(in the rows, 128 means zero)
Each named move below is a turn or a mirror, shown by a few rows before and after it. Which moves, in which order, take the first row of each later pair to the second? The first pair is answered.
sok (before => after):
[142 108 137 111 124 139 125 131 123 125 142 143 117 145 100  87 111 147
 100 144  98 134 130 145 148 125 123 118 110 120 107 112  95 138 123] => [165 101 137 108 122 123 124 133 124 145 137 143 121 119 100  95 119 147
 110 161 106 131 122 130 153 125 130 123 120 133 109 114 102 133 138]
[231  64 153 117 138 184  64 146 154 158 142 169 143 183 121  42 110 169
  98 166  99 193 115 140 191 118 141 104 137  85 125 111  57 137 112] => [239  63 152 114 136 177  60 147 152 161 139 173 144 172 123  41 107 169
 104 171  97 188 115 139 185 115 145 108 140  87 126 111  56 135 118]
[158 125 133 123 142 107 133 166 124 176 118 131 142  83 116 125 150 144
 156 149 148  82 155 121 119 119 126 148 105 148 133 122 120 101 174] => [ 95 143 137 132 149 163 151 150 122 111 137 131 125 164 106 117 151 142
 123  88 139 104 174 145 116 121 105 121  70 103 125 107 100 110 118]
[151 122 106 141 150 125  86 165 100 116 149  84 153 145 131 163  99 167
 121 133  99  87 116 156 133 121 144  55  98 119 108 122 117 121 149] => [154 122 109 143 149 124  84 166 106 117 145  85 154 141 131 162 102 163
 119 138 100  86 118 151 134 120 144  56 103 123 110 116 120 123 144]
Veku (before => after):
[120 181  90 144 126  97 105 126 104 120  84 143 112  88 161 153 112 122
 111 128 122 152  90 117 127 122 164  95 153 115 152 172 144 148 125] => [113 177  90 141 125 106 105 126 101 109  83 146 105  99 157 144 115 116
  98 124 117 163  90 122 133 128 164  94 158 106 143 171 136 154 111]
[133  92 131 110 119 135 134 133 116 146 130 144 131 137 124  98 153 125
 144 136 113 146 150 133 119 146 126 143 121 122 130 115 109 126 143] => [120 111 135 123 118 140 127 138 121 128 141 135 137 156 123 107 135 137
 152 116 104 135 159 135 118 126 119 126 102 122 156 112 114 119 145]
[ 69 127 137 146 166 196 156  75 146 127  65 109 133 142 194 153  96 126
  69  77 139  91 100 136 124 175 145 112 140 130 141 161 152 165 107] => [ 99 129 131 147 165 166 149  84 143 164  62 103 154 102 202 170  98 131
  97 100 144  67 106 127 115 168 152 126 145 157 158 165 177 155 150]
Tev (before => after):
[106 106 117 152 150  98 145 137 118 178 119  97 119 130 128 150  92 122
 123 119 101  99 103 107 119 138 147 121 133 155 130 129 114 122 131] => [106 109 122 154 149 100 142 136 124 168 124  96 118 133 127 144  85 128
 125 116  97 103 108 111 119 130 149 110 124 150 141 128 111 120 132]
[ 88 155 125 139 147 133 131 128 125 107 155 119 157 148 130 148 135 126
 145  91 145  81 176 142 121 104  94 125  76 121 120 107 148 108 147] => [ 87 150 112 132 151 126 142 129 119 125 138 118 151 129 139 157 158 113
 139 103 161  78 184 139 114 117  89 147  91 128 102 115 153 114 148]
[126 130 118 143 133 110 127 119 129 130 102 128 159 118 128 133 143 132
 159 138 140 118 138 117 123 133 146 137 132 156 127 120 156 123 135] => [124 139 123 144 128 114 117 125 136 114 120 127 161 142 124 124 126 147
 166 127 119 117 131 124 128 121 152 117 122 149 144 110 153 119 134]
Zul (before => after):
[153 147  75 137 141 106 155 115 124 191 105 106 135  31 121 174 175 104
 151 164 169  91 160 135  74 121 146 170 170 159 148 188 194 138 143] => [161 137  90 156 129 106 127 107 130 165 100 102 107  43 128 165 143  88
 129 172 146 142 107 109  87 120 187 134 219 137 158 194 195 158  93]
[157 152 115 157  95 123 160 128 160 155  82 127  94  94 153 140 164 112
 109 138 158 108  96 104 142 122 101 152 153 179 150 139 155  53 155] => [166 142 120 160  89 125 145 129 167 141  83 129  80  99 154 131 151 108
  97 143 153 132  75  98 147 118 115 139 174 171 157 142 153  63 131]
[119 169 178 122 121 144 103 148 168 108 132 114 142 188  76  67  70 135
 138  82  96 159  76 144 149 119 140  92 104 105 164  77 102 117 101] => [119 172 175 103 129 144 122 160 169 134 137 125 160 189  60  58  87 154
 148  81 108 128 114 169 144 124 115 120  66 113 147  61  94 102 136]
[176 164 126 140 115 156 174 106 150 160 117 157 169 147 143 146 154 158
 142 140 114  40 179 138 105 135 101 186  75 134 145 142 104 140 190] => [149 193 130 179 112 139 160  87 153 125  94 119 155 135 176 202 132 127
 145 129 117  51 146 100  89 120 124 151 120 148 175 168 146 155 152]
Then:
Between the rows of a pair lie 2 to 4 moves.
[ 84 135 141 104 136 134 120 105 148 115 157 145 130 165 114 176  80 120
 167  89 103 147 142  77 111 122 132 127 115 138 109 179 126 133 145] => [ 91 135 134  93 136 137 124 111 150 128 167 154 138 167 105 166  91 129
 173  90 107 133 159  87 112 127 123 142  99 140 100 166 115 127 160] : Zul Zul Zul Zul
[125 150 136 159 141 122 151  75 131 126  87  85 136  97 141 178 159  97
 111  91 103 132  99  89 115  96 148 108 185 147 154 177 162 128  73] => [150 132 132  97 141 152 163 111 134 180 140 140 172 137  85 102 191 165
 125  90  98  89 174 163 133  97  94 153  77 137 126 124  97  88 162] : Tev Zul Zul Zul
[143 134 103  89 153 147 147 158 123 162 127 177 143 111 106  68 161 133
 125 167 124 122 145 179 176 151  65 169 120 124  85 107 122  85 164] => [ 76 176 115 121 156 182 153 134 129  88 130 152 129 185 112  95 135 125
 114 102 116 134 153 183 165 128  54 122 105 100 110 110 131  93  96] : Zul Veku Tev
[123  62 135 121 132 142 115  98 148 128  89 141  93 112 156 118 167 111
 126 188 123 178 100  78 124 164 163 143 168 126  77 143 121 145 120] => [127  54 131  98 137 155 131 105 144 144 103 157 104 122 140  92 185 130
 127 184 126 161 128 103 126 166 142 162 125 122  59 128  99 133 148] : sok Zul sok
[147  94 138  99 142 143 143 113  77 120 135 157 121 157 133  96 136 116
 110 125 116 141 124 140 166 147 138 125 160 120  70  80 115 135 109] => [135 117 134  98 148 147 154 118  76 129 151 157 147 165 129 106 137 141
 133 109 118 102 166 156 160 134 113 131 113 130  82  71 114 116 143] : Tev Zul Tev
[151 140 106 120 126  73 130 140 118 161 110 103 146  90 136 148 136 142
 172 146 152  89 155 122 126 127 102 175 114 175 127 134 153  99 169] => [190 111 136 113 107 104  81 153 138 126 147 127 130 149 108  74  92 170
 143 147  93 152  92 134 167 114 134 133 119 126 137 111 112  98 138] : Zul Tev Zul Zul
[138 123  97 152 125 101 158 106 109 148 109 119 121 108 137 164 142 108
 142 162 170 116 138 122 106 148 128 141 184 152 108 150 152 153 130] => [155 108 103 147 115 100 145 111 111 149 113 130 117 109 132 144 132 108
 132 173 158 139 112 117 117 153 145 136 198 141 109 144 144 154 128] : sok Zul sok
[105 119 130 131 112 165 134 125 120 103 162 149 128 167 112  88 124 156
 107 104 112 159 135 142 142 125 129 112 110 107 112 105 108 133 101] => [129 117 123 115 110 147 137 140 122 146 167 158 152 129 111  88 135 177
 128 127 119 125 158 150 137 126 111 141  90 131 109  99 110 111 153] : sok Tev Veku Zul
